In the data rows, the value 128 means zero.
Here is a table of points, one per row:
[ 69 149  98  94 122 172 118 134  87 129 136 143 150 105 135 122 153 158 136 115 144 114 151 159 133 144 138 134 171  86 178 146 126 187 131  97  32 140 116 134 190 125 102 145  86 157  99 112 137 163 130 133 118 109  68  87 192  97 148 141 101 134  86 191]
[ 92 133  82 114 133 108 133 123 144 122 109 196 166  88 149 128  61 117 210 135 143 156 157 168 116 138 181  92 130 107 165 130 144 105  99 105 120 167 162 114 121 149 107 128 146 120 110 202 110  93 147 134  97 171 179  78 101 178 153 111 139 156 114  88]
[169  92 223 159 123 107  78 184 123 146 115 133 133 170 126 154 112 157  99 160 147  68 182 149 144 142 152 138 120 117 173 111 111  98  99 191 122 131 202 121 132 122 120 116 111  34  80 128 166 100 151  69  96 128 123 142 122  92 123 105 134 148  93 159]
[114  50 167 142 129 161 178 149  91 160 135 138 134 146  75 119  90 172 164 108  90 167 153 106 132  96  84 161 110 118  89 180 172 140 157  99 119 140 143 147 136 167  92 114 160  97 177 108  59 105  80 107 109 147 147 151 163 149 167 108 128 137 144 138]
[149 102 152 150 132 162 151 104 112 144 155  79 121 113 132 123 110 149 154 128 114 133  92  88 151 134 145 137 117 133 146 107 145  73 104 125 138 106 139  82 109  81  84 140 100 153 132 214 148 147 126 131 152  89  81 158 181 140 178 166 136  72  68  48]
[102 140 139 143 156 108 121 159 166 112 137 130 107 156 155 134 135 134 171 116 100 148  65 136 111 120 139 149 127 124 147 133 183 124 139  77 135 196 177 105 194 105 193 156  68 110 133 101 132  81 154 152 153 155  79 176  73  82 177 120  89  88 159  94]
[124 154 130 118 146 164 127 158 142  89 106  89 138 204 136 137 160 174 171 115 135  93 162  98 161  80 152  98 119 119 102 155 142 144  71 127 172 125 187  99 152 128 192 109 131 187 155 136 139 133  73 176 103 134 127 122 151 124 111 141 191 176 137 134]
[152 137  95  98  97 131 141 153 120  81 142 107 123 130 137 121 151 149 139 122 134 132 125 133 164 101 160 199 183 144 101  83 151 121 126 123 106 147  87 164 144  86  95 144 194 182 152 151 148 111 103 103 155 182 109 181  62  84 127  86 111 190  88 131]
[ 93 140 101 115 159 149 138  63 107 108 120 160 136 182 108 198 113 152 161 133 115  89 105  91 124 130 117 110 214 141 103 123 119 107 114 171 114 154 101 178 160 127 136 170 149 123 155  94 133 138 187  62 133  99 147  90 115 102 117 118 208  95 118  89]
[163 182 141 156  56 104 100 158  99  97 166 152 136 169 117 122  81 121 106 163 144 118 149 164 105 140 136 152  98 113 102 131 135 156 150 107 177 163  64 105  87 145 129 197  97 141 110 100 141 178 111 141  76 114 109 105 169 169 136  51 129 108 120  87]
[130 114 134 108 142  95 205 106 144 134 116  99 109  95 115 145 143 135  93 127 144 137 129 150 154 136 105 117 169 226 134  99 212 140 113 139 139 164 148 117 124 130 151 114 132  92 148 109 172 174 173 169  91 160 100  83 156 200 141 125  91 171 144 127]
[156 175 115 140  96 166 138  55 182 118 161 105 156 154  92 106 170 168 174 161 115 115 140  88 149 122 136 195 110 122 206 124 107 175 136 111 116 114  87 123 111 138 159  91 173  94  95 118  83 124 192 138 139  94 121 145 104 118 132 140 140 157 195 116]
[176 135 132 159 214  85 102 161 148 144 158 174 167 112 101 171 123  92 123 139 146 139 138  64 127 166 103 134 172 167 158 138 106 218  71  92 139 147 159 157 136 130  84 166 123 170 137 169 101 178 109 147 115 146 130 152 130 145 120 155 116 121 196 129]
[ 60 121 127 161 105 125  63 161 108 157 110 129 144 131  81  92 127 121  77 139 113 140 163  96  44 135  95 157 102 182 116  97 105  67 115 114 105 143  71  60 162  94 182 127 163 110 161 163 137 115 100 132 115 107 170 111 106  99 109 179 132 145 141 126]
[143 126 116 111 158 146  93 135 125 199 134 129 117 106 128  66 141 127  81 118  52 118  44 134 135 114 143 129 138 118 171 171 149 167 122 146 141 139 106  61  47 123 110 128 151  98 104 124 183 131 102  87  91 137 125  97 106 117 115 113 194 172 115 116]
[ 75  97 182  82 128 142 101  98 141 112 192 112 186 138 177  74 183 138 175 120 144 159 121 198 115 140 106  92 104 165 132  71 159  97 109 174 140 169 122 166 106 164 103 138  96 155 121  97 109 171 119  84 139 129 141 153 121 117  94 145 145 115 196 147]
[117  92  63 148  92  72 107  86 155 141  89 122  91 157 161 124 140 126 139  81 145  98  80 104 133 144 136 135  92  86  81  73 105 111  90 114  97  82 130 158 154 131 100  81 132 107 120  97 187 117  79 102  66  87 127 108 167 131 173 115 118 109 209 136]
[156 185 132 103 143 132 114 161  87 127 102 118 129 136 117  94 133 159 135 135  88 157  67 147 143 159 109 108 164 124 114 112  79 121 114 125 179 144 139 191 130 151 114  99 122 149 176 119 143 115 210 186  99  89 220 176 161  74 186 141  88 172  66 168]
[155 103  85 147 100 151 155 112 120 148 102 124 187 141 139 105 182  78 117 133 131 171 138 110 143 166 123  95 103 115 141 197 145 118  99 136 171 154 121 203 178 149 175 126 125  67 169 197 149 164 113 104 154 155  86 157 130 132 109 101 151  87  90 143]
[100  76 180 169  57 126 121  90 180 122 108  65 153  96 104 111 118 103 143 185 128 112  95 153  89  94 130 102 200 131 156 131  62 187 128  94 165 125 147 142 113  76 123 131 103 146 151 135 122 114  82 127 163 109 145  71 132 139 109  80 101 116 119 159]
[154 115 125 107 109 103 117 153 104 170 106 160  84 103 142 214 123 115 144 138 141 113 129 174  55 142 176 158 112 146 182 130 173 163 194 174 159  95 108 143 104 150 144 127 145 136 164 137 187 102 114 176 182  93 133 165 148 133 156 158 178 105 177 171]
[126 137 134 106  83 122  97 120 213 104 155  94 115 182 211 132  72 113  46 133  90 122 174 116 137 102 127 145 174 134 112 177 151 132 161 139 148 134 122 112 141 152  77 138 173 117 117 132 114 139 129 126 143 109 147 101 114 143 168 166 105  54  95 166]
[106 113 121 125 120 121 103 129  99 158 127 118 128 116 138 132 140 103  65  73 176 115 147 139 133 109 197 120  90 173 106 154 132 171 143  88 140 100 100 113 123  85 117 137  98 117 109 115 109 115 208 100 155 190 207 164 168 101 153 101 193 146 126 104]
[155 129  99 139 108 111 142 135 142 130  75 113 134  81 125  89 105 106 110 110 115 167 164 198 198 120  80 160  95 135 119  93  66 166 142 156 129  94 194  93 128 105 170 191 176 148 142  84 108 153 113 120 139 113 129  87 101  85 156 139 161  65 122  99]
[116 156 180 136 182 117 171 125 122 107 120 137  95  95 108 133 159 103 130 162  68  88 154 138 142  79 123 103  71 140 124 156 140 108 150  87 177  49  82 184 169 131  91 176 114 104  86 152 193 103 103 121  89 118 143 109  84 123 144 153 135 140 129 144]
[149  96 143  70  95 176 127 121 147 157 159 130 104 161  86 152 119  42 134  74  97  78 119 165 135 173  76 147  68 127  91 128 136 129  98 150 104 133 138 140 159  95 118  88 117 159 104 150  94  71 152 165 129  98  98 101 107 160 113 106 112 163 131 137]
[ 91 161 100 155 164  98 108 124 167 177 143 135  83 128 137 109 119 140 178 162 145 144 131 114 128 134 146 125  95 198  50 171  91  81 111 185  86 107 108 132  87 139  88 127  90  84 135 100 111 142 130 225 143 129  75 143  92 123 132 105 164 158  80 150]
[126 124 137 137 111 116 114 152 149 110 135 137 117 159  97 117 101 153 140  84 114 173 133 149  76  62  66 116 183  56 147  92 127 108 115 118 107  52 126 161  96 125 150 137  94 146 125 122 137 152 171 154 122 197  75 157 132 172 102 180 172 150 142 139]
[ 60  67 122 143 125 103 128 133 113  92 120 119 131 120 171 149 143 141  96 131 144 180 141  86 138 214  90 141 144 108 131 134 135 160 137 121 143  84 116 134  48 105 155  84 125 174  87 130 122  51 116 139  80 136 102 115  98  84 103 146 114  96  94  82]
[218 123 171 159 146 101 164 138 152 165 136 136 149 109 163 148 159 113 104 133 126 161 143 138 111 116 169  88 123 102 119 134  87  90 196 137  66 215 133 183 156  96 131 104 175 168 134 111 128 125 135 131 131  94 114 103 171 162 132 160 156 165 119  73]
[135  92  99 128 149 210  86  77 128 160 128 146  93 125 115 148 153  96 150  97 185 134 168  79 167 104 130 105 168  92 129  62 161 117 186 128 135 129 121 129  92 111 151 173 110 106 119  79 113 167  83 155 109 109 181 146  74 122 136 121  82 143 104 140]
[116 216 152 153  94 153 159 162 148 143 102 165 113 117 151 186 135  95 164 147 178 126  69 110 128 150  99 170 128 121 110 122 138  96 180 105 163 104 148 121 134 144 109  97 153  99 113 144  81 171 119  92 146 173 130  84 182  87  79 164 103 154 124 108]
[149  80 100  83 163  90 184 145 144 112 102 188 165 131 111 151 177 160 100 124 137  96 139 164 131 134 105 158 152 130 117 190  79  30 138  66 136 132 155  95  82 154 151 130 119 148  79 124 118 166 109 134 175  94 174 169 151 172 118  92 142 123 128 118]
[ 77 170 115 141 152 142 146 168 112  75 193 163 111 116 109  76 115  92  91 176 112 148 130 100 151 159 175 123 159 128  73  65 121 153 136 158 137 117 172 123 138 142 163  72 127 112 103 143 104 119 102 100 203 114 134 127 157 186 168 144 156 138 135 137]
[130 153 165 103  99  94 102 171 154  85  90 103  87 142  66 145 140 123 145 142 138 159 119  87 180 164 109  75  79 106 167 156 141 137 104 134  47 140  89  84 100 122 100 131 129 147 154  67 146 116 121 102 193 165 179 125 141 156 107 135  94  83 116 138]
[140 133 118 156 161 158 193 142 191 140 120 140 152  91 122 105 116 149 147  87 151 124 106 149 129  78 124 136 137 105  95 117 132 174 115 182 106 130  46 104 154 164 165 162 106 140  72 167 149  90 138 135 142 127 159 156 131 113  70 103  76  85 133 159]
[123 137  95  65 144  86  96 110  69 126 118  99 225 121 128 172  97 131  71 164 106  97  84  90 155  64 131 101  60 103 108  74 142  96 162 129  94 109 128 115  86 142 132  93  93 121 183 143 121 125 126 121 144 123  90  79 106  99 105  92  89 117 145 149]
[111 147 167 118 125 144 164  72  74 101 119 173 106  73 176  86  79 127  77 138 148 163 145  89 140 161 151 120 123 102 139 177 121  99 132 122 146 123 165  92 174  86  88 141 158 113 139 102 144 127 157 165 114  98 102 183 135 138  52 104 131 146 209 166]
[180 136 109 142 174  96  97  94  49 138 144  69  58 127 166 122 124 123 139  98 116  97 131 162 138 144 114  82 133 109 111 119  54 115 128  87 151 152  75 102 114 144 142 116 110  93 138 150  53  96 112 106 125 185 111 103 130 142 106 163  96 113 138 160]
[170 136  96 143  87 107 177 125  72 112 114 114  97  97  93  96 151 100 116 134 124  82 154 117  31 118 172  97 135 122 128 149 183 113  82 164 103 104 163 119 112 167 111  84 124 154 108 112  62 137 130 113  93 123 111 139  77  67 122 149  92  73 126  89]
[120 124 105 125 169 195  90 101 118  99 149 106 118 125 150 139  97 193 132 109 165 117 110 147  73 121  99 147  75 173 171 131  83 156 148 151 145  94 151 142 165 171 145 120 151 168 154 111 158 129 138  83 129 122 120 150 104 193 100 124  55 163  81  91]
There is one direction along which these points spread out most. Take the direction at right angles to it along which they spread out most. Go by this last direction. How many in every 100 of the points above lie lower along it than each point below? Answers are rounded to whole numbers. More than half of the points above lie lower than the first one.
[156 185 132 103 143 132 114 161  87 127 102 118 129 136 117  94 133 159 135 135  88 157  67 147 143 159 109 108 164 124 114 112  79 121 114 125 179 144 139 191 130 151 114  99 122 149 176 119 143 115 210 186  99  89 220 176 161  74 186 141  88 172  66 168] 54
[135  92  99 128 149 210  86  77 128 160 128 146  93 125 115 148 153  96 150  97 185 134 168  79 167 104 130 105 168  92 129  62 161 117 186 128 135 129 121 129  92 111 151 173 110 106 119  79 113 167  83 155 109 109 181 146  74 122 136 121  82 143 104 140] 95
[176 135 132 159 214  85 102 161 148 144 158 174 167 112 101 171 123  92 123 139 146 139 138  64 127 166 103 134 172 167 158 138 106 218  71  92 139 147 159 157 136 130  84 166 123 170 137 169 101 178 109 147 115 146 130 152 130 145 120 155 116 121 196 129] 22
[ 92 133  82 114 133 108 133 123 144 122 109 196 166  88 149 128  61 117 210 135 143 156 157 168 116 138 181  92 130 107 165 130 144 105  99 105 120 167 162 114 121 149 107 128 146 120 110 202 110  93 147 134  97 171 179  78 101 178 153 111 139 156 114  88] 20
[143 126 116 111 158 146  93 135 125 199 134 129 117 106 128  66 141 127  81 118  52 118  44 134 135 114 143 129 138 118 171 171 149 167 122 146 141 139 106  61  47 123 110 128 151  98 104 124 183 131 102  87  91 137 125  97 106 117 115 113 194 172 115 116] 27
[149 102 152 150 132 162 151 104 112 144 155  79 121 113 132 123 110 149 154 128 114 133  92  88 151 134 145 137 117 133 146 107 145  73 104 125 138 106 139  82 109  81  84 140 100 153 132 214 148 147 126 131 152  89  81 158 181 140 178 166 136  72  68  48] 41
[218 123 171 159 146 101 164 138 152 165 136 136 149 109 163 148 159 113 104 133 126 161 143 138 111 116 169  88 123 102 119 134  87  90 196 137  66 215 133 183 156  96 131 104 175 168 134 111 128 125 135 131 131  94 114 103 171 162 132 160 156 165 119  73] 0
[117  92  63 148  92  72 107  86 155 141  89 122  91 157 161 124 140 126 139  81 145  98  80 104 133 144 136 135  92  86  81  73 105 111  90 114  97  82 130 158 154 131 100  81 132 107 120  97 187 117  79 102  66  87 127 108 167 131 173 115 118 109 209 136] 68
[130 153 165 103  99  94 102 171 154  85  90 103  87 142  66 145 140 123 145 142 138 159 119  87 180 164 109  75  79 106 167 156 141 137 104 134  47 140  89  84 100 122 100 131 129 147 154  67 146 116 121 102 193 165 179 125 141 156 107 135  94  83 116 138] 59
[155 103  85 147 100 151 155 112 120 148 102 124 187 141 139 105 182  78 117 133 131 171 138 110 143 166 123  95 103 115 141 197 145 118  99 136 171 154 121 203 178 149 175 126 125  67 169 197 149 164 113 104 154 155  86 157 130 132 109 101 151  87  90 143] 29
[149  96 143  70  95 176 127 121 147 157 159 130 104 161  86 152 119  42 134  74  97  78 119 165 135 173  76 147  68 127  91 128 136 129  98 150 104 133 138 140 159  95 118  88 117 159 104 150  94  71 152 165 129  98  98 101 107 160 113 106 112 163 131 137] 61
[169  92 223 159 123 107  78 184 123 146 115 133 133 170 126 154 112 157  99 160 147  68 182 149 144 142 152 138 120 117 173 111 111  98  99 191 122 131 202 121 132 122 120 116 111  34  80 128 166 100 151  69  96 128 123 142 122  92 123 105 134 148  93 159] 10
[126 124 137 137 111 116 114 152 149 110 135 137 117 159  97 117 101 153 140  84 114 173 133 149  76  62  66 116 183  56 147  92 127 108 115 118 107  52 126 161  96 125 150 137  94 146 125 122 137 152 171 154 122 197  75 157 132 172 102 180 172 150 142 139] 80
[140 133 118 156 161 158 193 142 191 140 120 140 152  91 122 105 116 149 147  87 151 124 106 149 129  78 124 136 137 105  95 117 132 174 115 182 106 130  46 104 154 164 165 162 106 140  72 167 149  90 138 135 142 127 159 156 131 113  70 103  76  85 133 159] 83
[170 136  96 143  87 107 177 125  72 112 114 114  97  97  93  96 151 100 116 134 124  82 154 117  31 118 172  97 135 122 128 149 183 113  82 164 103 104 163 119 112 167 111  84 124 154 108 112  62 137 130 113  93 123 111 139  77  67 122 149  92  73 126  89] 51
